Here are some numbered points:
[ 1.6 -1.8  0.9  0.2  0.6  1.1 -0.1 -1.1] 0
[ 2.6  1.3 -1.4 -4.2  4.   1.   1.3 -0.6] 1
[-0.5  0.3 -1.   0.7  0.5 -1.3 -2.   0.2] 2
[ 0.   1.   0.3 -1.1  2.1 -0.3  1.  -0.5] 3
[ 2.1  1.2 -0.9 -0.5  1.8 -1.1  0.   0.5] 4
[ 0.2 -1.2  0.8 -0.1 -1.  -0.1  0.9 -1.9] 5
[-0.8  0.6  0.1  0.2  1.   0.3  0.2  0. ] 6
[ 0.4  1.2 -0.7  0.2  0.5 -0.1 -2.2  2.2] 7
[-0.4 -0.8  0.7  0.5 -0.5  0.9  1.   0.2] 8
[ 0.5 -0.8 -0.5 -0.4  1.5 -1.3 -0.3  0.9] 9
[-0.8  0.6  0.   0.5 -0.4  0.4 -0.8  0.2] 10
[ 0.6  0.6 -0.4 -1.1  1.2 -0.8 -0.8  0.8] 11
[-0.7  0.7 -1.6  0.2  0.2  0.  -0.5  0.4] 12
[ 0.6 -1.1 -0.6  0.4  1.3 -1.5 -0.5  0.6] 13
[-0.3 -2.3  1.3  0.7 -0.4 -0.4 -0.2  0.1] 14
[ 0.4  0.8 -0.7  1.4  0.2  0.4 -0.3  0.1] 15
[-0.7  0.9  0.6  0.  -0.2 -1.7 -1.5  0. ] 16
[-0.5 -0.1 -1.  -0.6  0.5 -0.5 -1.  -0.1] 17
[-0.6  0.1  0.2  0.2 -1.1  1.8  0.4  1. ] 18
[-0.4  1.2 -1.   0.5 -0.2  0.5 -0.2  1.5] 19
New points follow, each followed by the number of its nearest point above, looking only along the 2 directions in which the numbered points spread most.
[-1.5 -0.8 -0.1 -0.8  0.5 -1.6 -1.1 -0.1] 15
[ 1.3 -0.1  0.5  0.2 -2.1  0.3  1.3 -0.4] 8
[-0.2  0.3  0.5 -0.8  0.4 -0.1 -0.3 -0.5] 6
[ 1.   0.6  0.8  1.1 -0.7 -0.2 -0.2 -0.8] 18
[ 0.1 -0.8  1.6  0.2 -0.5 -0.3 -0.2 -1. ] 8
[-0.5  0.1 -0.1 -1.6  1.1 -0.4 -0.6  0.8] 9
[ 0.3  0.2 -0.1 -0.4  0.   0.6 -0.6 -0.5] 6
[-0.6  1.3  0.6  0.1 -1.   0.3  0.  -0.9] 18
[-0.2  0.2  0.8  0.9  0.2  0.   0.  -0.7] 18
[ 0.9  0.  -0.3  0.3 -0.5  2.1  2.4 -1.2] 0
